Each row is where one point has got to under a steady rotation. How many steps took it there?
The counts run from 0 to 637.
+0.68; +0.66; +3.96; +0.08; -2.46; -0.65; -2.38; +0.77; +0.82; -0.58; +1.14; -5.59; -2.31; -0.65; +1.46; -0.83; -0.97; -0.76; +1.95; +0.97; -1.41; +2.07; +1.78; +2.70; +1.41; -2.09; +4.05; +0.54; +0.27; -3.41; +1.19; +0.15; +0.89; -1.54; +0.47; +1.73; +1.37; -0.67; -4.06; +2.31; +0.89; -2.07; -2.90; -2.66; +0.78; +3.29; -3.86; +2.86; +0.45	229
-0.25; -2.78; -1.05; -2.01; +0.55; +0.01; +1.34; -4.10; -1.30; -1.00; -1.75; -1.58; +2.91; -2.39; -1.52; -1.84; -0.41; +0.37; -1.13; -2.41; +0.10; +2.63; +1.21; +0.74; -0.54; -3.67; -0.64; +0.84; -2.02; -0.80; +2.39; -4.02; -1.91; -3.51; -5.32; +2.40; -2.18; -1.43; -3.08; +2.36; +0.30; +1.84; -2.98; +1.46; +2.36; -0.43; -3.38; -1.12; +0.31	470
+4.04; -0.63; +3.01; -1.10; +2.25; -2.42; -1.08; +3.11; +0.67; +0.40; +0.52; -3.10; +1.06; +1.76; +0.53; -0.28; -2.01; -1.51; +1.94; +2.56; -1.07; +1.28; +2.61; +0.67; -1.31; +1.22; +1.97; +0.37; +1.47; -0.70; -3.18; +1.10; -0.69; -0.69; +7.22; +1.90; +2.19; -0.35; -3.99; +2.02; +1.04; -2.67; +0.71; -0.54; -0.53; +1.61; -2.96; -0.44; -5.27	150
-2.54; +1.02; -2.88; +0.61; +0.14; +0.01; -0.38; -1.08; +0.86; +2.88; +2.15; +1.53; +0.60; +0.46; -3.06; +5.09; +0.86; +1.61; -0.66; -2.39; +3.18; -2.15; -3.15; -3.35; +1.55; +2.05; -0.09; +2.62; +1.03; -5.27; +0.43; +0.81; +4.84; +1.77; +0.06; -2.39; -1.36; +1.00; +1.14; -1.84; -3.55; +1.56; -2.68; +0.63; -0.59; -1.39; -1.64; +2.02; +2.59	533
-2.70; +3.70; -0.94; +1.02; -2.11; -0.72; -3.05; +0.39; +2.14; -2.12; +0.19; -3.58; -1.28; -0.15; -2.18; -0.31; -1.67; +0.87; +2.56; -0.10; +2.07; -1.94; -1.46; +1.26; -0.04; +4.26; +2.81; +2.15; +1.23; -4.21; -2.33; +3.04; +4.10; +3.68; +1.59; -0.87; +1.25; -0.93; +0.29; +0.80; -2.55; +0.48; -2.82; +0.99; -1.65; -0.31; -2.19; +1.24; +1.84	239
+0.73; +0.78; +0.46; +2.39; +1.35; -2.72; +1.70; -1.95; +2.54; -2.32; +1.85; -7.18; +0.31; -2.51; -3.51; +1.13; -0.57; -0.79; -0.26; +0.38; -1.93; +0.50; +0.62; -2.00; -1.99; -0.96; +2.24; +2.05; +2.59; -3.28; -1.23; -1.82; +3.62; -1.90; -1.06; +4.04; -1.90; -0.21; -1.47; +1.49; -2.17; +1.50; -3.95; -0.37; -0.26; -2.86; -1.65; -2.31; -1.81	482
-0.13; -1.95; -2.66; -2.93; +3.62; -2.16; +3.85; -2.59; -1.49; +5.01; +2.31; +4.86; +2.18; -1.35; +0.06; +1.85; +2.42; -2.22; +0.58; -0.02; +0.88; +0.32; +0.12; -3.16; -0.43; +1.37; -1.97; -1.66; -2.55; +1.26; +2.69; -1.07; +1.03; -2.06; -1.87; -2.47; -0.79; +2.26; +1.00; -3.30; -1.46; +2.73; +1.35; -1.02; +0.19; +0.58; +2.20; -2.08; +1.80	539
-1.68; +6.08; -2.62; +3.32; -0.75; -2.05; -3.06; -0.59; -1.34; +0.08; -1.82; -0.19; -1.60; +1.49; -0.22; -0.47; +1.00; -3.28; +1.33; +2.62; +0.73; +0.04; -1.84; -2.90; +0.36; +0.90; +0.76; +2.77; -3.35; -0.13; -0.74; -2.81; -2.28; +0.46; -3.92; -3.42; +0.47; -0.44; -0.21; +1.64; -1.02; +3.77; -2.41; -4.44; -0.42; -0.25; +1.98; -0.66; +4.59	501
+0.37; -0.73; +1.23; -3.00; -0.86; -0.94; +0.15; +0.75; +0.68; -2.83; -0.99; +1.46; +0.10; +2.29; -1.07; -4.27; +0.09; -1.38; +3.93; -0.73; +0.11; -2.13; +3.12; +3.54; -2.16; +3.95; +0.06; -1.36; -2.14; +1.42; -3.14; +3.08; -0.27; +1.11; +4.09; +1.79; +1.15; -1.94; -1.63; +1.67; -3.04; +0.86; +3.14; +5.16; -0.17; +2.04; +0.93; -0.93; -1.11	31
+0.41; +4.28; -1.41; +1.43; +0.64; -1.19; -3.54; -0.75; +1.21; +3.45; -3.63; -0.20; -1.88; -0.10; +0.39; +0.53; -2.35; -3.19; +0.84; +3.49; -0.98; -0.20; -0.48; -1.24; +1.17; +0.20; +0.64; +0.74; -4.59; -0.28; -0.75; -3.40; -4.99; -1.92; -0.52; -1.40; +1.61; +1.12; -0.87; +1.72; +1.06; +3.18; -1.02; -5.14; +1.87; +3.47; -0.10; -0.09; +1.79	14
-0.35; +3.65; +0.78; -4.40; -1.58; -1.83; -0.34; -0.12; -0.21; -2.53; +2.22; +1.24; -2.37; +1.83; -0.20; -4.63; -0.39; -0.34; +3.56; -1.35; +0.75; -0.19; -0.28; +5.40; -2.19; +0.77; +1.69; -0.73; -4.58; +1.24; -2.80; +2.08; +1.36; -1.72; +2.68; +1.98; +3.74; -1.64; -1.89; +1.35; -4.16; +1.39; +0.16; +4.15; +1.78; +1.77; +0.13; -0.51; +0.73	235
-2.06; +0.33; -1.66; +4.05; -1.70; -0.56; -4.93; -0.77; +0.43; +1.11; -1.75; +2.69; +1.59; +3.60; -1.36; +1.97; +0.44; +0.33; +1.47; -0.75; +1.77; -3.85; -1.49; -0.49; -0.27; +1.64; +0.27; -0.57; +2.98; -5.80; +0.53; +2.71; +1.64; +2.35; -0.84; -1.78; +1.48; +1.30; -0.69; +0.33; -5.72; +3.13; +0.14; +0.66; +1.33; +1.60; -2.85; +3.34; +1.72	452
+1.31; +1.55; +2.01; +5.00; +0.71; -2.93; -1.14; +0.56; +0.12; +2.83; +0.23; -1.16; -1.42; -0.08; -0.87; +5.06; +0.77; -3.59; +1.24; +5.39; -1.72; -1.67; +0.20; -4.60; +1.18; +0.83; +0.80; -0.90; +2.22; -3.94; -2.19; -2.00; +1.60; +2.62; -1.85; -0.80; -2.10; +1.73; +0.53; -1.25; +0.13; +0.34; -0.25; -3.68; -3.33; +1.66; +1.45; +2.41; +0.34	290
-0.73; -3.41; +0.49; +3.88; -0.42; -1.03; -1.65; +0.79; -0.69; +1.93; +0.02; +2.12; +1.44; +0.96; -0.10; +2.26; +2.64; -0.92; +2.27; +0.42; +0.38; -4.17; -0.01; -1.58; -0.63; +3.88; -0.15; -1.22; +3.95; -5.34; +2.29; +2.67; +3.12; +2.00; -1.72; -1.83; +0.79; +1.51; -0.54; -0.02; -3.09; +1.51; +2.17; -0.17; -1.72; +2.92; -2.36; +1.66; +2.88	453
-0.13; -4.35; -2.60; -3.77; +1.99; -1.34; +2.09; -1.90; +0.73; -4.33; -2.66; -0.05; +1.14; -2.28; -2.13; -3.42; +0.36; +1.28; +2.52; -4.14; -0.45; +0.61; +1.48; +3.48; -1.81; +1.40; -0.12; +1.76; -4.04; +1.63; +0.23; +0.14; +0.97; -1.52; +0.25; +2.11; -0.59; -1.48; -0.54; +3.29; -0.02; +2.29; -0.27; +5.21; +0.08; +0.38; -1.58; -3.23; +0.48	600
+3.24; -1.68; -1.06; -2.39; +0.21; -1.40; +2.83; -2.56; -0.03; -2.40; -1.25; -0.44; -1.21; -2.71; -1.60; -2.99; +2.03; +0.88; -2.66; -3.97; +1.21; +2.41; -0.29; -1.04; -0.01; -1.63; -1.53; +0.37; -2.75; +4.14; +0.38; -4.39; -3.12; -1.58; -1.08; +2.05; -1.99; -1.80; -0.98; +1.11; +3.46; -1.22; -2.41; +3.05; +2.33; +0.26; -0.15; -3.04; -1.13	62
+2.29; +4.64; -0.57; +1.04; +0.03; -2.47; +2.38; +0.26; +1.19; -2.74; +3.57; +1.57; -5.14; +0.21; -2.34; -1.38; +3.50; +0.59; -1.41; -0.35; +0.48; -0.27; -2.94; -3.48; -2.62; +0.35; -0.48; -0.81; -1.63; +1.57; -5.65; -1.14; +0.31; -0.37; +1.18; +1.64; -0.43; +0.56; +1.28; -1.53; -1.87; +1.53; -0.32; +3.91; -1.17; -1.58; +4.10; -2.63; +0.08	488
-2.32; +0.48; -2.09; +0.31; -1.17; -0.14; -5.33; +0.69; +1.77; -0.94; -1.13; -3.20; -2.59; +0.09; +1.56; -1.05; -2.30; +0.84; +1.75; +0.19; +1.74; +0.77; -0.80; +2.82; +2.38; +1.90; +1.87; +3.92; -3.00; -2.27; -0.30; +0.81; +0.33; -0.25; +0.78; -2.00; +2.72; -1.39; -0.48; +2.16; +2.84; -1.63; -2.94; -3.23; +1.18; +2.52; -5.12; +0.75; +3.06	513
+2.41; +3.45; +0.48; +2.59; -1.28; -2.01; -2.31; +2.86; -1.04; +1.32; -2.99; +2.25; +0.91; +4.02; +0.56; +0.74; +1.62; -2.75; -0.78; +1.63; +1.87; -0.03; -1.83; -5.50; +0.93; +4.01; -0.83; +1.82; +2.60; -0.95; -1.77; +0.07; -1.79; +5.55; +2.11; -4.38; +0.38; +0.07; +0.40; -0.55; +0.61; -1.61; +0.95; -1.73; -1.12; +0.64; +1.42; +0.88; -0.65	292
-0.42; +0.30; -0.86; +0.50; -1.78; -3.17; -2.61; +3.49; -1.91; +2.72; +2.15; +4.76; -1.49; +2.83; +4.21; -0.40; +2.88; -1.21; +1.56; +1.73; +0.84; -0.18; -2.39; -1.09; +0.03; +1.95; +0.21; -2.34; +1.85; -0.81; +0.31; +2.35; +1.52; +3.49; +2.59; -6.14; +3.29; +0.46; -0.22; -1.10; -0.98; -0.57; +2.78; -1.13; -0.21; +2.23; +0.34; +1.02; +3.26	374
+1.23; +0.23; -0.30; +2.09; -1.80; -2.68; -3.81; +4.51; -1.17; +1.38; -0.66; +1.41; -1.10; +1.84; +5.06; -2.39; +0.83; -1.00; +0.47; +1.91; +0.66; +1.67; -0.97; -1.06; +0.92; +0.18; +1.50; +1.05; +1.19; -0.53; +0.99; +1.64; -2.29; +1.27; +2.28; -4.98; +3.74; +0.46; -1.75; +0.90; +2.03; -1.50; +0.51; -2.63; +0.57; +3.06; -1.46; +1.16; +1.66	505
-1.25; -1.19; +2.99; -1.78; -2.26; +1.15; -1.03; -1.76; +0.32; -1.07; -2.64; +0.87; -0.93; -0.75; -0.69; -2.65; -1.20; -2.18; +2.74; -0.35; -0.18; -0.29; +1.90; +4.47; +2.20; -2.29; +0.98; -0.24; -4.47; -0.26; +0.99; -2.33; -2.91; -1.25; -2.07; +1.82; +0.69; -0.27; -3.70; +1.30; +1.44; +0.77; -0.71; +1.46; +4.33; +5.27; -1.07; +1.41; +2.46	307
-1.28; -2.60; +0.17; +0.55; -2.27; +2.33; -2.35; -2.21; +1.16; -2.52; -3.90; -1.79; +1.58; -0.42; -1.66; -0.19; -0.34; +0.40; -0.11; -3.93; +2.53; +1.40; +0.45; +1.04; +3.15; +1.24; -0.52; +2.99; +0.00; -1.65; +3.27; -1.86; -0.58; +1.88; -1.32; +0.57; -0.10; -1.76; -1.91; +3.63; +3.08; -1.18; -4.12; +0.82; +2.53; +2.96; -6.14; +3.20; +2.29	594
+3.72; -1.47; +2.58; -6.31; +1.54; -1.46; +5.17; -0.83; +0.97; +1.75; +4.38; -0.80; -0.02; -0.98; -1.22; -2.15; -0.23; -0.75; -1.13; -0.79; -0.19; +3.23; +1.25; -0.68; -0.21; -0.67; +1.25; -1.79; -0.29; +1.51; -3.08; -1.36; +0.16; -1.37; +3.91; +3.52; -1.34; -0.41; -4.13; -0.33; +1.03; -3.25; +0.21; +3.96; +0.68; +0.16; +1.65; -1.60; -4.66	274
-1.03; +5.08; -0.16; -1.03; -1.42; -1.15; -3.42; -0.79; +0.18; -2.60; -2.85; -4.42; -1.53; +1.12; +0.32; -4.28; -3.05; -1.50; +3.11; +1.63; +0.04; +2.78; +0.41; +1.45; -0.23; +0.28; +2.08; +3.63; -4.65; +1.46; -1.61; +0.15; -3.34; -2.26; -0.08; +1.49; +2.55; -2.52; -1.62; +4.62; -0.38; +1.87; -4.31; -1.57; +2.61; -0.80; -1.01; -0.27; +0.43	227
+0.63; -0.31; +0.30; +0.95; -2.07; -1.30; -3.22; +2.89; +0.38; +1.79; -0.18; -0.50; -2.24; -0.51; +4.31; -1.50; +2.12; +0.20; +0.64; +0.04; +1.89; +1.30; -1.35; +1.00; +4.10; +0.33; +2.62; +0.67; -0.23; -1.45; +2.78; +1.35; -0.54; +1.83; +1.21; -3.01; +2.32; -1.58; -1.93; +0.99; +5.20; -3.69; -0.87; -1.86; +0.22; +4.02; -4.89; +1.39; +3.26	99
+0.68; -0.94; +3.73; -3.63; -1.83; -2.39; +2.55; +1.97; -0.56; -4.60; +3.32; -2.94; -2.54; -0.49; +1.02; -5.00; +0.50; -0.69; +3.04; +0.19; +0.54; +0.88; +1.90; +2.98; +0.38; +1.69; +2.99; -0.46; -0.82; +2.23; -1.25; +1.48; +2.27; +2.02; +2.65; +1.45; -0.23; -4.30; -0.68; +2.11; +2.10; -2.97; +0.57; +3.30; -0.70; +1.71; +1.29; -0.29; +0.00	233
-1.05; +0.10; +0.20; -4.37; -0.90; -0.65; +5.37; -1.23; -1.71; +3.12; +3.96; +4.52; +0.83; +0.89; -3.33; -0.51; +3.08; -1.51; -0.70; -2.73; +1.84; +0.43; -1.09; -1.80; -0.01; -0.22; -0.90; -2.17; -0.01; +0.36; +1.03; -0.29; +3.11; +0.79; -1.12; -0.53; -1.67; +0.27; -0.11; -4.24; -4.45; +1.35; -0.63; +4.80; +0.97; -1.04; +3.50; +0.77; +0.79	123
-0.73; +0.27; +1.34; -1.46; -3.48; -2.36; +0.20; +2.68; -0.11; +0.36; +3.97; +1.99; -2.71; +2.06; +0.48; -0.87; +2.18; -0.64; +1.02; -1.21; +2.51; -0.55; -1.01; +1.78; +1.34; +1.74; +1.57; -2.05; +2.11; -1.71; -0.85; +4.56; +4.10; +3.19; +4.20; -1.01; +0.77; -0.59; +0.46; -1.53; -1.41; -2.73; +1.88; +4.79; -0.61; +0.45; -0.75; +3.11; +1.34	242
+1.74; -0.36; +3.65; -0.42; +0.80; -0.67; +0.29; +1.09; +1.11; -1.25; -0.50; +1.44; -4.36; -1.42; +0.07; -2.64; +0.86; -1.10; +2.89; +1.49; +0.10; +1.10; +0.33; +1.46; +1.94; +0.36; +1.07; -0.83; -5.09; +2.73; -3.00; -3.00; -3.46; +0.71; +2.71; +0.21; +0.62; -0.98; -0.45; +0.13; +5.87; -2.04; +0.84; +1.06; +1.56; +5.54; -0.80; -0.31; +0.80	21
+2.22; +0.86; +0.22; -3.50; +1.91; -0.75; +4.06; -0.18; +0.56; +2.29; +3.81; +4.13; -1.32; +0.83; -2.03; +0.58; +2.10; -0.83; -2.73; -2.79; +2.28; +0.69; -2.28; -1.59; -0.51; +0.78; -0.74; -1.79; +0.24; +0.82; -2.90; +0.36; +2.23; +0.11; +4.05; +1.21; +0.02; +2.58; +0.02; -3.89; -2.57; -1.26; +0.07; +4.92; +0.38; -2.26; +2.05; -0.57; -2.81	406
+0.19; -1.32; +0.38; -0.81; +3.97; -0.81; +0.75; -3.58; +0.72; +3.81; +0.32; -2.50; -0.15; -4.21; -1.06; +3.23; -2.53; -0.74; +0.71; +1.97; -1.76; +2.35; +0.97; -1.19; +0.71; -1.99; +0.97; +1.52; -3.22; -2.14; +0.22; -2.87; -3.16; -3.49; -1.47; +1.61; -2.44; +1.55; -2.56; +1.31; +3.02; +0.32; -4.26; -4.48; +2.06; +1.77; -1.92; -0.07; +0.14	552
+1.38; +2.42; -2.60; +2.18; +3.48; -1.50; -3.09; +0.03; +0.67; -2.25; -1.80; -6.44; -1.27; -1.64; -0.36; -0.19; -2.52; +0.83; +0.59; +0.78; -1.61; +1.55; +0.24; -1.69; -1.24; +0.70; +1.33; +4.70; -1.91; -1.26; -1.58; -2.25; -1.45; -3.43; +0.58; +0.49; +0.65; +0.47; -1.65; +3.76; +2.32; +1.64; -3.83; -3.82; +0.25; -1.51; -4.06; -3.42; -1.01	350
